In the rows, zero is written as 128.
Where one turn sends some rows of the set: a few examples, then the rows asked
Q390: [131 132 117 109 116 132 174  82 141 143  94 143 138]
Q51: [111 147 107 113 130 137 161  85 148 144 107 137 148]
Q801: [156 113  94 104 163 143 159 101 152 116 138 115 112]
Q686: [125 149 125 135 109 150 148 110 147 143 120 117 120]
Q585: [153 139 115 124 129 126 131 130 166 117 143  99 140]
Q783: [135 141 105  95 124 123 141  83 146 104 143 151 163]
Q774: [159 131 126  78 141 133 153 113 139 102 135 160 111]
Q428: [142 135 130 151 138 117 147  88 157 130 105 117 118]
Q927: [156 150 115  90 134 113 158 113 137  82 152 136 139]
Q377: [120 140 110 130 131 117 147  85 146  90 138 145 119]
Q588: [166 154 110 140 115 126 143 123 122 125 130 163 122]
Q535: [154 135 103 116 140 100 129  82 132 125 146 142 124]
Q756: [184 109 111 122 152 147 158 108 148 117 113 134 110]
Q752: [158 136 126 122 151 119 123 138 121 124 107 147 129]
Q309: [118 128 125 116 124 139 134 110 127 117 111 153 163]
Q961: [164 177 137 132 139 135 153 140 136 113 121 132 138]
Q232: [150 121 112 115 172 152 166 106 136 141 117 107 132]
Q23: [164 131 120 119 148 135 184 127 149 120 101 167 154]
Q973: [150 152 123 138 121 138 160 111 148 135  85 156 123]
Q193: [122 132 105  83 125 124 163  86 146 111 134 130 155]
Q763: [171 167 127 122 134 125 172 139 143 101 128 125 118]
Q768: [154 132 123  90 127 147 167 106 158 132 146 127 171]
Q657: [158 154 129 128 127 136 178 128 132 140  89 139 133]
Q711: [148 165 109 104 134 124 144 120 153  89 154 133 120]
Q954: [149 155 152 119 156 138 180 111 156 109 131 111 127]
Q300: [128 120  92 122 146 119 142 120 152 136 113 135 169]
Q410: [136 159 103 140 137 127 157 134 144 105 150 126 159]
Q346: [176 100 113 113 154 141 155  85 137 120 121 137 149]
Q16: [180 125 121 114 170 144 155 112 126 120 136 115 150]
Q891: [145 144 109 109 142 130 186  80 147 148 130 145 111]

Q961 moves to Q711
Q954 moves to Q774
Q927 moves to Q193
Where do these go?
Q232 moves to Q756
Q752 moves to Q585
Q588 moves to Q410

Where one turn sends some rows of the set: a few examples, then the rows asked
Q790: [124 111 119 141  70  74  67  92  94 138  90 162 141 143]
Q352: [150  92 112 108 109 124  61 122 111 103 118 163 135 169]
Q687: [138  88 127  97 103 104  74 143 126 115 139 155 138 163]
Q969: [105 122 132 152 106 120  72  98  92 103 103 164 119 153]
Q948: [142 140 129 119  86  84  78  93  96  92 105 148 169 171]
Q301: [102  96 139 138 112 123  81 135 123 113 133 166 125 146]
Q29: [147 114 113 118  98 111  60  97  89  98 100 158 131 174]
Q335: [133 127 124 169  91 129  70 113 125 103 112 172 155 147]
Q890: [137  80 106 137  89 111  61 117 115 133 100 177 149 142]
Q656: [128  75 117 128  85  96  70 133 129 144 119 171 149 137]
Q818: [134 127  74 126 106  92  70 132 122 111 126 179 130 164]
Q283: [143 106 132 104 100  98  84 136 132 101 137 154 176 163]
Q989: [122 145  89 123  89  57  81 126 115 120 129 166 127 161]
Q87: [152 107 120 113 105 116  74 123 122  92 121 162 175 168]
Q442: [132 138 141 111  81  67  88 105 107 103 121 141 170 166]
Q287: [134  98 107 144  81 100  59  96  98 131  86 172 144 145]
Q242: [ 95 132 145 147  95  95  81  98  90 111 110 153 117 150]
Q781: [122 134  90 118  94  64  82 140 127 123 141 168 129 159]
Q49: [134 139  74 130 100  84  69 118 110 109 116 176 127 166]
Q206: [135 132 127 114  84  80  69  90  81 106 102 144 128 171]
Q792: [127 148  82 129  92  67  73 114 107 113 118 169 126 165]
Q675: [130 124  82 120 103  81  76 143 131 118 138 175 131 160]
Q460: [126 144 130 172  80 110  72  98 112 104 106 163 152 148]
Q718: [152 124 119 120  99 109  71 101 103  87 105 158 172 173]
Q459: [128 115 130 159  93 126  76 134 142 110 131 171 158 142]
Q701: [126 105 141  94  87  71  84 135 120 123 143 143 135 161]
Q404: [110 139 149 156  73  83  90 124 133 121 134 153 155 139]
Q884: [124 128 142 102  77  59  81 109  98 119 125 137 129 164]
Q723: [132 122 143 102  88  72  92 127 125 107 137 145 174 162]
Q699: [117  89 129 125  75  70  79 129 124 150 122 161 147 135]
Q260: [116 107 130 131  66  60  77 109 107 148 107 155 144 138]
Q881: [ 92 107 152 132 102  97  90 134 121 122 140 155 124 144]
Q249: [115 152 143 165  71  86  83 103 116 113 117 155 151 144]
Q227: [118 122 144 154  84 103  86 139 146 119 141 161 158 138]
Q609: [110 103 130 146 114 134  72 117 109 104 115 169 123 151]
Q27: [ 88 125 155 138  92  84  90 115 105 120 127 149 119 145]

Q27 moves to Q881
Q699 moves to Q656
Q948 moves to Q442
Where do these go?
Q49 moves to Q792
Q884 moves to Q701
Q227 moves to Q459

